One turning vector, and how many steps it has turned:
The counts run from 0 to 248.
[133 124 106 117 119 106 115 108 118 142 147 168  99 111 166 104 178  57
  87  81 127 142 125 149 121 124 146  83 117 136 117 155 130 143 174 126
 103 100]  78
[116 134 120 145 137 184 129 171 104 173 149  74 161 164 146 143 138 190
 103 117 133 121  98 115 109 137 103 104 127  92 143 104 107 136 146 143
 107 124]  17
[ 65 125 124 135 128 144 144 147 135 128 168 151 114 107 111 148 152  72
 151 162 161 144 146 179 153 134 154 128  78 150 107 128 164 124 134 119
 112 157]  56
[132 119 107 117 177 116 139 117 148 171 191 118 139 131 165 153 140 149
 111  66 103 169  93 103 153 150 136 120 136 145 132 104 113 122 108 123
 110  87]  242
[134 107 109 147  81 139 106 146 162  88 148 114 131 136  54 109 141 154
 129 110 146  71 155 176 109 123 127 114 117 116 119 154 151 130 118  99
  86 137]  153
[192 103  96 123 153 133 151  81 127 114  97 134 145  98 162 142 172 146
 116  99 153 124 117 136 121 177 112 119 118 138 136 110  68 165 103  89
 114 134]  115
[154 154 113 103  75 120 121 121  86 164 136 132 130 177  99 128 102 144
  75 121 134  90 109 115 121 103  95 101 136 117 148 138 180  80 147 137
 106 130]  175
[160 115 146 126 171 142 158 141 117 115 163 123 174 129 187 105 189 142
  96  86 111 131 122 159 124 121  95 134 149 136  97 135 143 104 127 117
  81 143]  221
[ 69 149 118 128  83 177 158 140  95 127 147 108  90 152 127 125 165 111
 147 142 184 145 129 162 126 135 138 134 121 152 170 136 152 115 143 128
 123 163]  54
[135 104 139 139 126 123 152 142 132 126 150 165 125 102 146  95 186  90
 130 144 167 120 137 129 108 190 150 135 118 183  92 149 107 125 137  95
  95 121]  89
[ 99 130 125 146 127 121 146 150 105 119 118 133 140 141 181 122 179 140
 141 196 114 112 161 141 125 174 116 117 139 190  71 148 103 111 147 107
  84 108]  91
[124 129 128 107 176 202 134 166 117 159 133 117 155 125 151 167 144 163
 107 101 168 153 121 132 141 123 111 125  83  95 127  94 126 152 103 114
 141 183]  19
[108 189 111 109 123 160 100 155 109 135 193 127  93 146 143  96 147 147
  75 124 157 138 137 156 101 105 150 127 168 121 142 139 115 104 134 130
 129 113]  43
[120 133 127  97  68 107 137  89 108  60 108 152  86  86 184 137 152 156
 123 161 143 117 156 139 117 139 106 129 158 141 130 129 134 116 118 129
 117  91]  107
[133 132 130  99 135 100 137 110 114 183 160 160 172 107 160 136 112  96
 122  99 128 141  74 127 161 120  87 111 101 117 140  71 153 121 153 144
 129 114]  209
[ 94 129 115 101 163 167 128 114 136 149 149 137 131  76 116 152 141 143
 108 120 139 175 128 118 184  97 132 128 123  90  96 122 195 109 100 154
  98 142]  30
[133  96 113 150  81 130 108 166 120 112 111 130 120 154 148 104 151 176
 126 117 147  85 156 109  83 158 104  97 138 153  89 156 105 153 122  97
  92 113]  122
[108 174 109 135 145 139 134 138 141 127 177  77 104 135 127 161 132 143
 111 165 160 104  81 147 144 133 137 130 137 150 152  88 124  61 115 142
 103 135]  38
[ 85  85 148 143 134 139 161 141 142 140 162 126 143 104 170 167 151 114
 165 110 143 148 100 140 158 142 102 136  69 152 100  87 164 127 117 121
 110 158]  230
[130 100 120 137 117 118 135 145 181 125 174  99 118 121 101 147 137 149
 115  75 117  96  75 153 151 126  94 123 112  90 147  83 137  93  95 129
  90 104]  5
[ 92 140 135 129 120 125 163 181 103 168 141 122 159 200 124 155 110 125
 153 154 121  99 128 153 167 126  88 138  83 154 127 120 156  97 128 101
 109 114]  197
[139 135 111 131 176 141 142 137 122 149 168 108 132 164 110 148 183 105
  55 113 122 131 119 160 118 112 153  93 130 122 107 161 157 104 150 120
  79 154]  47
[134 123 129  89 132 156 104 149 159 108 168 150 131  53 156  99 132 162
 126  89 172 131 119 156 136 104 103 132 121  80 136  71 117 123 103 128
 129 140]  9
[107 116 107 135 100 133 122 151 166 112 167  79 120 129 132 139 119 176
 141  91 126  91  74 162 148 122  84 123 120 113 159  74 123  94 117 145
 102  91]  6
[141 175 133  95 122 173 140 147  75 176 136 112 199 172 136  81 118 159
 115 146 121 124 136 151 128 126 116 134 141 114 155 129 126 129 165 120
 124 107]  191
[136 115 131 116 170 202 160 171 139 143 155 118 138 124 111 151 151 145
 108  89 166 157 116 136 139 131 131 143  99 109 134 117 131 137  84  95
 121 167]  20
[111 121  89 154  75 141  94 143 129  99 138 101 146 153  84 112 116 178
 138 142 136  63 162 171 110 117 110  96 129 118 111 139 159 128 135 112
  98 117]  154
[138 109 131 134 163 158 107 160 145 158 185 121 177 112 102 126 147 154
  80  99 114 127 114 137 114 134 122  96 104  66 103 104 114 149 140 117
  96 100]  15
[152 148 155  89 143 169 149 139  79 178 137 158 187 148 128 129 122 110
 102 126 145 144 143 145 146 121 103 143  85 115 143 126 143 153 149  94
 143 162]  193
[151 105 108 134 108  92 113  88 134 110 136 130 125 114 138 123 154 149
  89 116  92 105 123 135  92 179 128  95 135 128 130 129  84 146 160 120
  85  47]  111
[129  91 109 145 124 110 105 153 151 103 144 165 116 129 123 123 139 146
 135  87 144 112 175 147 103 151 125 121  92 138  99 145  83 183  98  53
 125 102]  120
[107 137 115 105 127 131 109 124 131 170 187 149 112  99 113 179 117  95
  94 120 177 159  88 106 148 127 134 106  88 108 155  82 137 119 132 143
 134 130]  35
[ 77  95 122 140 132 138 171 141 161 129 182  97 140 101 152 109 158 157
 175 103 108 146 122 141 155 149 132 157 143 165 117 109 151 105 109 118
  87  97]  232
[136 134 103 136  92 143 129 144 128 174 150 116 155 164  53 132  91 152
 131 144 149  92 121 110 126 153 137 118 102 137 160 115 124 115 125  94
 105  90]  164
[137 140 155 117 128  95 137 166 136 113 218 143 130 140 136  97 152 112
 116  82 121 133 118 178 121 136 135 151 117 141 154  99  88 107 128  82
 112  98]  216
[140 152  99 112 167 110 147 121 144 115 136 156  84 121 167 112 182  87
 108 105 147 141 134 167 158 101 156 151 148 178 116 163 135  92  81 107
 103 139]  73
[116 122  95 133 151 126 158  83 101 125  94 131 141 110 183 166 174  78
 131 142 121 134 118 186 166 140 121  88 102 152 128 109 127 154 150 130
 120 135]  82
[112 115 139 124 140 196 172 168 139 129 158  90 121 152  90 139 159 174
 117 100 139 151 128 143 130 123 138 161 108 115 152 127 130 116  74  98
 103 160]  21
[182 133 111 128 110 113 106  91 127 103 128 112 138 154  89 167 125 190
  58 145 127  85 128 123 101 148 117  92 146 113 114 149 124 114 114 111
  75 110]  143
